Some points:
array([1.49, -0.46, -0.12, 0.54, -1.49, -0.10, -0.82, -0.98, -0.83,
       -0.65, 1.34, -1.89, -0.98, -0.61, 1.37, 0.75, 0.33, 0.19,
       -1.03, 0.21, -2.12, 0.61, 1.55, 0.65])
array([-2.40, 0.33, 0.09, -1.46, -0.79, -1.39, -0.05, -0.21, -0.70,
       -0.98, 1.29, 1.19, 1.31, 0.31, 0.33, -0.50, 0.40, -0.03,
       -0.53, -1.19, -0.39, -0.49, -1.22, 1.07])
array([0.40, -0.60, -2.61, 0.09, -1.25, 1.40, 0.04, -0.07, -3.11,
       -0.35, 0.12, 0.41, 1.12, 2.09, -1.00, 0.48, 0.72, 1.22,
       0.36, 0.82, 1.59, 1.08, -0.55, 0.31])
array([-1.07, -1.19, 0.59, 0.37, 0.17, 0.74, 1.34, -0.39, -1.04,
       -0.31, 1.29, -0.20, -0.35, -0.26, -0.50, -0.04, 1.55, 0.09,
       1.62, -0.30, -1.15, -0.59, 0.10, 0.44])
array([0.47, -0.10, 1.81, 1.14, -1.05, -0.15, -1.00, -1.84, 0.33,
       -0.78, -0.43, 0.75, 1.43, -0.39, -0.13, 1.29, 0.73, 1.62,
       -0.68, -0.27, -0.54, -0.21, -0.57, -0.26])
array([-0.48, -0.79, -0.90, -0.60, -1.30, -0.62, 0.70, 0.41, 1.28,
       0.14, 0.88, -1.28, -0.12, 0.49, -2.59, 0.26, 1.01, 0.49,
       -1.17, 0.55, 2.16, 0.03, 1.19, 1.51])
array([-1.11, 1.41, -0.33, 0.09, -1.21, -0.37, 0.05, 0.24, -0.76,
       -0.57, -1.60, -0.41, 0.40, -0.46, -0.95, 0.92, -2.60, 0.02,
       1.73, 1.23, 0.24, 0.34, 0.59, -0.05])
array([-1.69, 0.48, 0.20, -0.01, 0.05, 1.18, -1.03, -0.73, 0.78,
       0.54, -1.23, 1.39, -0.54, 0.21, -0.35, -0.43, -0.43, 0.18,
       -0.38, -1.29, 0.35, 2.08, -0.19, 1.04])
array([-1.07, 0.30, -0.34, -2.11, -2.14, -0.57, 1.00, 0.78, -0.06,
       0.01, -2.51, -1.25, -0.42, 0.77, 2.81, -0.65, 0.05, 0.91,
       0.35, 0.59, 0.33, 0.50, -0.16, -2.22])
array([0.16, -0.11, 0.29, 0.33, 0.13, 0.15, -0.22, -0.36, 0.14,
       -0.65, 0.91, 0.08, 0.10, 0.84, 0.58, 0.32, -0.54, -1.05,
       -0.72, -0.02, 0.16, -0.05, -0.49, 0.35])
array([-1.01, -0.77, -0.60, 1.10, -0.31, 0.98, 1.07, -0.47, 0.42,
       -0.25, -0.11, -0.65, 0.24, 0.52, -0.28, -0.17, 0.00, -1.96,
       -1.95, -1.41, 0.56, 0.10, -0.27, -3.02])
array([-2.44, -0.21, 0.42, 0.46, 0.98, 0.70, -0.80, 0.15, 0.25,
       0.01, 0.56, -2.30, 0.53, 0.18, 0.62, 1.22, 1.25, 1.50,
       -0.30, 1.30, -0.15, -0.40, 1.43, -0.83])
array([-0.01, -1.88, 0.51, -0.87, 0.95, -0.79, -1.94, 1.59, 0.06,
       -0.46, -2.00, 0.37, 0.82, 0.84, 0.77, 1.59, 0.38, -0.51,
       -0.96, 0.55, -1.34, -0.33, 0.83, -0.14])
array([1.58, 1.02, 0.16, -0.28, -0.97, -0.61, 0.59, 0.54, 0.01,
       1.51, 1.02, 0.18, -1.81, 0.23, 0.28, -0.67, -0.87, 0.77,
       -1.67, -1.68, 0.83, -0.50, -0.32, -0.14])
array([0.70, 0.59, 0.41, -0.27, -0.23, -1.24, 0.44, -1.01, 1.58,
       -1.01, -0.96, 0.32, -1.64, -0.95, 0.21, 1.06, 1.62, 1.38,
       0.38, -0.32, 1.80, -0.17, -1.18, 0.93])
array([0.13, -0.59, -0.25, 1.14, -0.53, -0.93, 0.04, 1.28, 0.02,
       0.47, -1.00, -0.25, 0.88, 1.37, 1.11, -0.88, -0.05, 0.43,
       0.96, 0.63, 1.36, 1.13, 1.41, 2.79])
array([0.33, -1.84, -0.26, -0.17, 0.61, 0.05, 0.36, -0.44, -0.25,
       -2.24, 0.37, 1.44, 1.54, -1.26, 0.81, -0.61, -0.85, 0.67,
       0.06, -0.89, -0.09, 1.76, -0.14, 0.96])
array([1.20, 0.26, 0.21, 0.47, -0.02, 2.27, -0.02, 1.05, 1.15,
       -0.03, -0.34, -0.09, 1.11, 0.78, -0.20, -0.74, 0.89, 0.88,
       3.07, 0.11, -0.55, -0.24, -0.64, -1.09])
array([1.22, 0.71, -1.02, -0.18, -0.55, 0.28, -1.98, -0.72, -1.03,
       0.71, 1.02, -0.75, -0.62, -0.09, -0.90, -0.39, -1.43, 1.13,
       0.02, -1.14, 0.81, 0.81, 0.50, -0.63])
array([-0.47, 0.36, -1.99, -0.16, 0.70, -3.14, -0.34, -0.24, 0.37,
       -0.04, -0.08, 0.14, 0.05, -0.40, -0.47, 0.40, 1.01, -0.61,
       0.19, -0.22, 0.81, -0.08, -2.40, -1.74])
array([0.25, 0.29, 1.65, -2.56, 0.97, 0.65, -0.85, 2.32, -0.11,
       0.15, -0.30, -0.94, -0.64, -0.29, -1.05, -1.09, 0.31, 0.90,
       -0.66, -1.94, 0.81, 0.34, 0.11, -0.46])
array([0.84, 0.81, 0.29, 0.83, 0.89, 1.32, 1.01, 0.06, -0.66,
       0.05, -1.15, -0.43, -1.27, 0.53, -0.33, -0.17, -0.58, 0.26,
       0.06, -0.46, 1.06, -1.96, 1.59, 0.40])
array([0.50, 2.58, -2.36, -0.51, 2.40, -0.31, -0.64, -1.37, 0.30,
       0.17, -1.03, 0.36, 0.34, 0.20, -0.71, -0.49, 1.55, -1.64,
       0.91, 0.13, -1.39, -0.56, 2.51, -0.03])
array([-1.24, 2.09, -0.22, 2.09, -0.03, -0.06, -0.85, 0.34, -1.14,
       2.39, 0.84, 2.33, 0.36, 0.41, 0.81, 0.52, -0.63, 2.20,
       -0.40, -0.67, 0.29, -1.82, 0.10, 0.65])
array([-0.74, -1.17, -0.90, 0.19, 0.15, -0.12, -0.63, 1.24, 1.18,
       1.12, 0.42, 0.82, -0.45, 0.09, -0.71, -2.47, 0.45, 1.73,
       0.60, 0.57, -0.56, 0.24, -0.26, -1.85])
array([-1.50, 0.91, 0.27, -1.05, 0.35, 0.16, -0.58, -0.56, 1.99,
       0.19, 2.02, -1.33, -0.73, 1.26, 0.94, 0.98, -0.45, 0.14,
       0.18, 0.04, 0.09, 1.50, -0.66, 0.96])
array([-0.10, 0.49, 1.35, -1.35, 0.21, 0.55, -0.16, -2.87, -0.64,
       -1.84, -0.21, 0.59, -2.04, 0.50, -0.63, -0.15, 0.36, -0.11,
       1.14, 0.38, 0.30, 0.05, 0.75, -0.14])
array([1.10, 0.34, -0.52, 0.58, 1.62, 0.73, 0.32, 0.64, -1.41,
       -0.52, 0.54, -2.25, 0.53, -2.45, 2.40, -1.07, -0.28, 0.09,
       1.11, 1.17, 0.91, -1.39, -0.53, 0.30])
array([0.01, 0.72, 0.02, -0.69, -0.62, 2.22, 0.37, -1.01, -1.35,
       0.60, -0.13, -0.39, 1.20, 0.72, -0.52, 0.54, -0.02, -1.11,
       -2.09, 0.56, 0.66, -1.62, -1.92, -0.16])
array([-0.13, 0.19, 0.09, 0.10, -1.07, 1.41, 0.81, 0.09, 2.28,
       -0.82, 1.90, -0.38, 1.23, -1.98, -1.07, -1.28, -1.49, -0.42,
       0.13, -0.77, 0.58, 1.17, 0.39, -0.81])
array([-1.48, 0.47, -0.71, 1.32, 1.78, -0.45, 0.17, 0.31, -1.05,
       0.16, 0.16, -0.10, -0.41, -0.93, 1.32, 0.20, 1.12, 0.50,
       -0.53, 0.99, -0.02, 1.13, 1.42, -1.20])
array([2.54, 0.39, 0.29, -0.04, -0.14, -1.51, 0.66, -1.52, 0.09,
       -0.46, 0.64, -0.37, 2.48, 0.68, 0.67, -0.54, 0.73, 0.38,
       -0.46, -0.83, -0.26, -0.47, -0.53, -0.35])
array([0.89, 0.30, -0.67, -0.88, 1.52, -0.73, 2.03, 0.38, 0.43,
       0.94, -0.35, 0.46, 0.87, 1.07, -0.05, 0.76, -0.92, 0.33,
       0.70, -0.94, 0.04, 0.44, -0.23, 1.08])
array([2.11, 1.03, 0.53, 1.67, 0.54, 0.26, -0.63, 0.60, 1.03,
       -1.17, 0.91, 1.21, -1.18, 3.04, 1.26, 0.41, 0.65, -1.42,
       0.24, 0.30, 0.44, 1.56, -0.08, 0.19])
array([-0.35, -1.46, -0.25, 0.88, 1.39, -0.94, -0.58, -1.03, 0.97,
       0.30, -0.18, -1.72, -0.19, -0.05, -0.70, 1.18, -2.01, -0.25,
       0.03, -0.69, 0.31, -1.12, -0.14, 0.26])
array([-0.10, 1.12, -0.45, 0.56, -2.37, -0.73, -0.54, 0.40, 0.24,
       -0.08, -1.45, -0.59, -0.93, 0.05, -1.43, -0.16, -0.67, -0.73,
       -0.94, -0.64, -1.16, -0.37, -0.67, 1.79])
array([0.29, -2.51, -0.39, -1.10, 0.86, 0.32, -0.08, -0.59, -1.81,
       1.92, -1.00, 0.75, 0.02, -1.10, 0.15, -0.46, 1.45, -0.76,
       -0.03, -1.23, -0.43, -0.45, -0.41, 1.07])
array([-0.15, -1.21, 2.28, -1.14, -0.39, -0.20, 0.73, -0.11, -1.91,
       -0.69, 1.55, 1.37, -0.40, 0.05, -0.36, -0.54, -0.22, 0.20,
       -0.13, 0.32, -0.71, -0.76, 0.67, -1.08])
array([-0.56, -0.32, 1.43, 1.54, 0.02, -1.72, 2.10, 1.81, 0.04,
       -0.53, 1.15, 1.00, -0.67, 0.15, -0.05, -1.12, 0.56, -0.76,
       -0.23, 0.81, -0.07, -0.90, 0.79, -0.17])
array([-0.23, 1.06, 1.01, 1.09, 1.82, -0.76, -0.09, -0.74, -0.45,
       1.22, -0.12, -0.87, 1.21, 0.97, -1.37, -0.46, -0.70, 0.71,
       0.10, 0.74, 0.09, 1.63, -1.22, 0.40])
There is one direction along which these points spread out most. Take the direction at right angles to it along which they spread out most. Go by this last direction. How far along it is each point below, from 0 to 99? 50 is the average, and the first point above lies past it. One standard deviation of the points above along it is 16.
array([1.48, 0.01, 1.19, -1.18, 0.68, -0.97, 0.00, 1.15, 0.17,
       -1.91, 0.21, 1.75, 1.83, -1.06, -1.19, 0.45, -0.35, 0.98,
       -0.80, 0.75, -0.10, -0.16, 1.22, -0.75]) --> 66
array([-0.56, -1.47, 1.46, 0.77, 0.72, 0.59, -0.13, -1.69, -0.15,
       -0.16, -1.58, 0.44, -0.03, 0.22, 0.39, 0.21, -1.53, -0.06,
       0.30, 0.35, 1.16, -0.90, 0.26, -0.58]) --> 54
array([0.50, -1.31, -0.72, -0.29, 0.05, -1.22, -0.06, -1.10, -1.09,
       2.05, 1.40, 0.80, -1.61, -1.07, -0.23, -0.33, -0.86, -1.60,
       0.52, 1.17, 0.50, 1.96, 0.09, -0.24]) --> 53
array([-0.07, -0.35, 1.44, 1.32, -1.85, -1.63, -1.83, 0.42, -0.37,
       0.39, -1.08, -0.46, 0.53, -0.96, -0.35, 0.85, 0.42, -2.11,
       1.78, -0.25, 0.78, -0.28, 0.50, -0.80]) --> 49
array([1.41, 0.28, -0.08, -0.10, 0.24, 1.11, 0.13, 0.54, 0.13,
       0.77, 0.26, 0.57, -2.01, -1.27, -0.18, 2.23, 0.32, 0.52,
       -0.26, 0.91, -1.67, 2.07, -0.60, -1.06]) --> 50
array([0.76, -0.94, -1.34, -1.10, 0.23, 1.41, -0.01, 1.62, 1.47,
       1.85, 0.61, 1.30, 0.38, -1.62, 0.31, 3.16, -0.21, -0.54,
       0.32, -0.26, -0.20, -1.50, -0.31, 0.09]) --> 52
array([0.87, -1.01, -1.31, -0.66, -1.19, 0.97, -0.32, -1.07, 2.30,
       0.43, -0.33, 0.83, -0.01, -0.71, 0.69, -2.55, 0.14, 0.00,
       -0.52, 2.83, -1.50, -2.34, -0.09, 0.85]) --> 57
array([0.29, 0.37, 1.71, 0.37, 0.14, 1.38, -0.33, 0.55, 0.58,
       0.76, -0.95, -1.33, 1.24, -1.00, 0.20, -0.92, 1.56, -1.21,
       -0.05, 0.72, -0.60, 1.34, -1.24, 0.64]) --> 53
array([-0.46, 0.77, -0.26, 1.81, -0.24, 0.80, 1.64, 1.97, 0.03,
       -0.68, -1.14, 0.22, 0.19, -0.59, -0.05, -0.48, 0.73, -1.47,
       -1.19, -0.23, -1.37, 0.53, 0.05, -0.11]) --> 53
array([-1.20, 0.96, 0.29, -1.97, -0.18, 0.56, -2.28, 1.32, -0.07,
       -1.30, 1.62, 1.04, 0.22, 0.15, 0.86, 0.75, -0.04, -2.64,
       0.59, 0.73, 0.87, -1.31, -0.16, 0.35]) --> 56
array([-0.10, -0.95, -0.93, 1.33, -0.92, 0.10, -1.31, 0.71, -0.46,
       -0.85, 0.37, -0.81, -1.20, 0.37, -0.53, 0.40, 0.17, 0.79,
       0.44, -1.81, -1.37, -1.32, -0.19, -0.33]) --> 56
array([0.17, 0.37, 0.67, -1.60, 0.10, -1.23, 2.39, -0.16, -0.23,
       0.52, -0.15, -1.93, 0.09, 0.89, -0.06, -0.44, -0.60, -0.81,
       1.05, -0.05, -2.16, -0.27, -0.30, 0.15]) --> 57
array([-0.22, 0.10, -0.51, 0.31, 1.78, -0.33, 0.31, 0.55, -0.17,
       -1.50, -1.39, -0.27, -2.24, 0.07, -1.13, -0.74, -2.15, 0.71,
       -1.78, -0.04, -0.09, -0.10, -2.18, 1.08]) --> 46
array([-0.77, 0.15, -0.64, -0.16, -1.21, 0.53, 1.81, -1.79, 1.27,
       1.49, -0.59, 1.10, 0.22, -0.55, 1.16, -0.39, 0.02, -0.15,
       0.51, 0.04, 0.08, 0.27, 1.76, -0.07]) --> 49
